(in the rows, 128 means zero)
Rotation paths and how fast each direction turns (degrees a step)
Each turn is a multiple of 5 degrees from 10 to 175, or 0.
Each row of a path follows its step; steps can be skipped.
Rotation 1:
step 7: [134 124 137 129 106 120 139 132 124 130 117 127 129 138 129 127 132 130
 125 125 141 108 127 123 126 132 139 112 122 123 114 138 140 142 122 141
 128 127 138 123 137 119 128 127 127 128 136 123 131 131 140 134 106 119
 118 129 111]
step 9: [132 121 127 133 122 124 127 133 113 119 120 119 127 148 117 121 131 141
 125 145 122 135 107 126 127 132 129 120 119 127 133 123 124 113 122 139
 123 137 132 134 129 129 126 121 119 133 123 142 127 151 111 136 132 127
 116 138 121]
step 15: [112 126 149 132 112 128 125 136 121 126 117 113 125 133 135 124 128 138
 120 140 138 115 129 123 148 132 124 122 123 135 126 132 132 134 139 133
 129 132 119 123 123 128 138 105 135 119 119 140 125 130 135 130 132 112
 143 126 125]
step 16: [130 128 109 125 126 132 121 137 125 129 109 141 129 128 144 133 129 116
 132 125 100 136 115 119 131 126 129 118 126 138 121 123 114 114 130 137
 121 117 123 113 114 119 133 126 132 115 132 120 128 134 129 132 125 125
 130 141 129]
step 17: [139 140 125 133 122 127 135 116 132 130 127 116 116 138 132 120 121 137
 123 135 136 131 127 109 136 116 136 133 116 128 134 125 131 136 141 133
 106 135 132 137 126 132 123 130 108 113 128 137 139 137 140 129 126 137
 117 141 123]
step 18: [119 124 150 136 138 121 117 142 133 132 121 122 128 121 119 124 130 130
 127 135 131 140 118 138 138 130 130 136 139 131 139 142 123 137 128 133
 128 119 126 109 117 141 125 117 129 114 141 118 127 134 146 134 123 126
 135 131 140]
step 20: [126 136 126 110 112 134 132 131 141 127 132 126 122 132 123 129 132 119
 110 121 130 117 120 112 133 122 135 124 139 140 128 127 134 148 114 130
 129 125 142 111 130 133 134 129 114 118 135 136 138 137 139 120 133 118
 119 138 129]
step 26: [121 120 138 121 125 136 118 126 143 123 117 133 120 140 118 134 130 118
 116 140 118 133 117 139 114 130 127 128 115 137 150 139 125 120 127 135
 134 112 130 111 140 125 128 125 122 128 126 126 123 146 126 125 123 143
 121 127 126]
Directions:
[125 126 129 127 129 127 126 129 129 130 126 129 124 131 123 131 128 129
 126 129 132 130 128 130 129 126 130 128 130 130 133 127 126 130 127 128
 125 130 131 129 132 131 131 126 127 128 127 133 126 127 125 131 130 128
 130 131 127] => 125
[129 128 128 126 128 132 130 125 128 126 127 128 131 130 126 131 129 127
 125 126 128 125 128 128 129 127 128 124 130 128 131 130 124 129 130 132
 129 128 125 126 124 125 131 128 130 125 125 128 129 124 125 131 127 126
 126 123 129] => 95
